In the rows, 128 means zero.
Each row of X is roughly a mix of the hidden directions of one of 3 groups; one row fits no group.
X:
[[152 106 169 110  79 136 133 114 141 103]
 [169 118 140 127 158 106 123  80 107 108]
 [120 105 141 146  87  79 127 149 157 124]
 [144  97  93  90 127 124  94 134 119  92]
 [162 115 138 152 101 115 110 115 160  82]
 [163 120 145 119  86  79 114 136 147 117]
 [186 146 150 101 137 118 119 146 151 105]
 [120  99 104 138 127  90 120 153 134 181]
 [103 117 131 126 166 168 121  80 108 132]
 [182 118 163 121 116 148 125 114 131  90]
 [144  77 157 127  76 130 131 116 133 130]
 [ 82 137 103 125 110  96 145 127 112 171]
 [156 104 103 143 128 106  93 145 170 106]
 [ 92 135 101 165 154 151 131 104  93 126]
 [150 103 113 120  87  94 109 149 153  99]
 [104 152 156 106 118 160 156 173 113 121]
 [108 133 102  90 165 143 128 139  86 149]
 [138 163  74 103 104 134 140 122 116 154]
 [127  85 125 126 137 102  92 128 122  78]
 [151 164  97  93 127 137 143 166 113 152]
 [ 94 151 150 109 101 151 166 145 108 152]
 [150 117 136 145  75 124 128 113 178 120]
 [146 147  99 102 110 168 133 130 176 135]
 [124 152 109  93 159 144 140 158  93 157]
 [ 79 132 111 142 101 131 136 119 124 180]
 [123 125 114 104  88 152 146 119 157 175]
 [106  87 142 145  76 137 135  99 115 127]
 [ 80 124 103 122 132 111 134 151 137 179]
 [102 121  98 145 177 156 134 133 110 161]
 [ 75 171 105 118 124  96 130 140 135 136]
 [181 145 128 143 131 141 113 116 136  77]
 [102 153  87 143 175 118 124 143 117 153]
 [190 150 137 121 148 110 112 141 138 100]
 [165 148 163  89 116 130 129 137 156  98]
 [136 114 185 132 143 161 142 150 157 142]
 [ 95 128 125 168 110  72 128 112 122 122]
 [143  95 149  92 122 138 137 157 159 165]
 [ 81 149 124 124 106 153 152 123 116 172]
 [168 141  85  94 110 119 117 158 123 111]
 [ 81 125  93 164 146 141  96 139 134 142]
 [ 95 130 114 130  81 126 143 129 142 179]
 [180 118 119 122 149 124 106 128 156  86]
 [110 151 142 125 174 167 132 129  93 105]
 [117  97 106 128 116  89 115 152 111 176]
 [101 158 110 124 158 188 125 134 129 124]
 [106 108  95 141 158 122 128 149 124 183]
 [137 144 111 135 194 163 130 135 116 132]
 [110  80 127 110 113  86 109 161 135 117]
 [151 148 149  82 118 107 128 158 167 127]
 [104 142  93 144 169 169 103 113 132 128]
 [ 82 123  90 151 149 120 129 134 112 168]
 [182 114 123 126 156 113 109 101 139  94]
 [ 95 149 160 123 150 152 149 139  80 122]
 [168 126 112 116  78 114 123 150 163 115]
 [ 94 130 144 168 148 131 129  74 116 126]
 [179 136  97  93 119 139 113 152 130 102]
 [104 147 150 109 100 139 169 117 102 163]
 [ 94 122 164 138 116 109 139 176  96 124]
 [148  99 123 127 136 112  92 127 125  68]
 [ 82 129 123 136  86 124 141 151 132 171]
 [163 133 100 118  87  94 119 156 143 105]
 [148 117 147 104  85  85 121 147 158 135]
 [123 132  81 144 155 151 101  90 148 141]
 [166 116 146 141 127 159 111 100 155  87]
 [112 112 132 151  76  90 133 122 162 137]
 [154 111 109 145 162 120  88 138 149  88]
 [182 109 131 145 111  83 106 133 130 121]
 [110 102  97 161 108  96 101 132 153 154]
 [115 121 183 149 150 164 144 117 146 148]
 [ 88 128 117 138  92 119 141 116 125 183]
 [121 127 135 124  99 107 154  83 109 174]
 [169 109 101 138 143 107 100  92 154 118]
 [143  98  98 110  93  96 102 138 141  96]
 [179 129 136 137 104 150 119 115 165  95]
 [129  85 140 117  82 100 128 141 147 159]
 [175 118 156 123  88 102 117 122 139  99]
 [ 83 102 137 135  74 130 139 105 121 132]
 [163 101 119 124 107 115  98 128 149  77]]
Here is one row from each group, named. Which group is each of the other rows in?
[130 103 112 126  99  74 108 152 134  99]	K
[ 82 140 105 135 103 145 137 120 134 179]	S
[ 83 127 149 111  75 139 145 108 134 116]	A

[ 81 124 105 117 158 113 124 117  82 142]	K
[164 116 150 109 161 183 137 132 135 124]	A
[ 72 117 106 129 112 108 135 139 131 172]	A
[103 164 128 136 162 113 148 150  87 153]	K
[145 127 154 123 185 159 117 140 108 102]	K
[ 93 142  88 155 170 132 127 128 105 149]	A
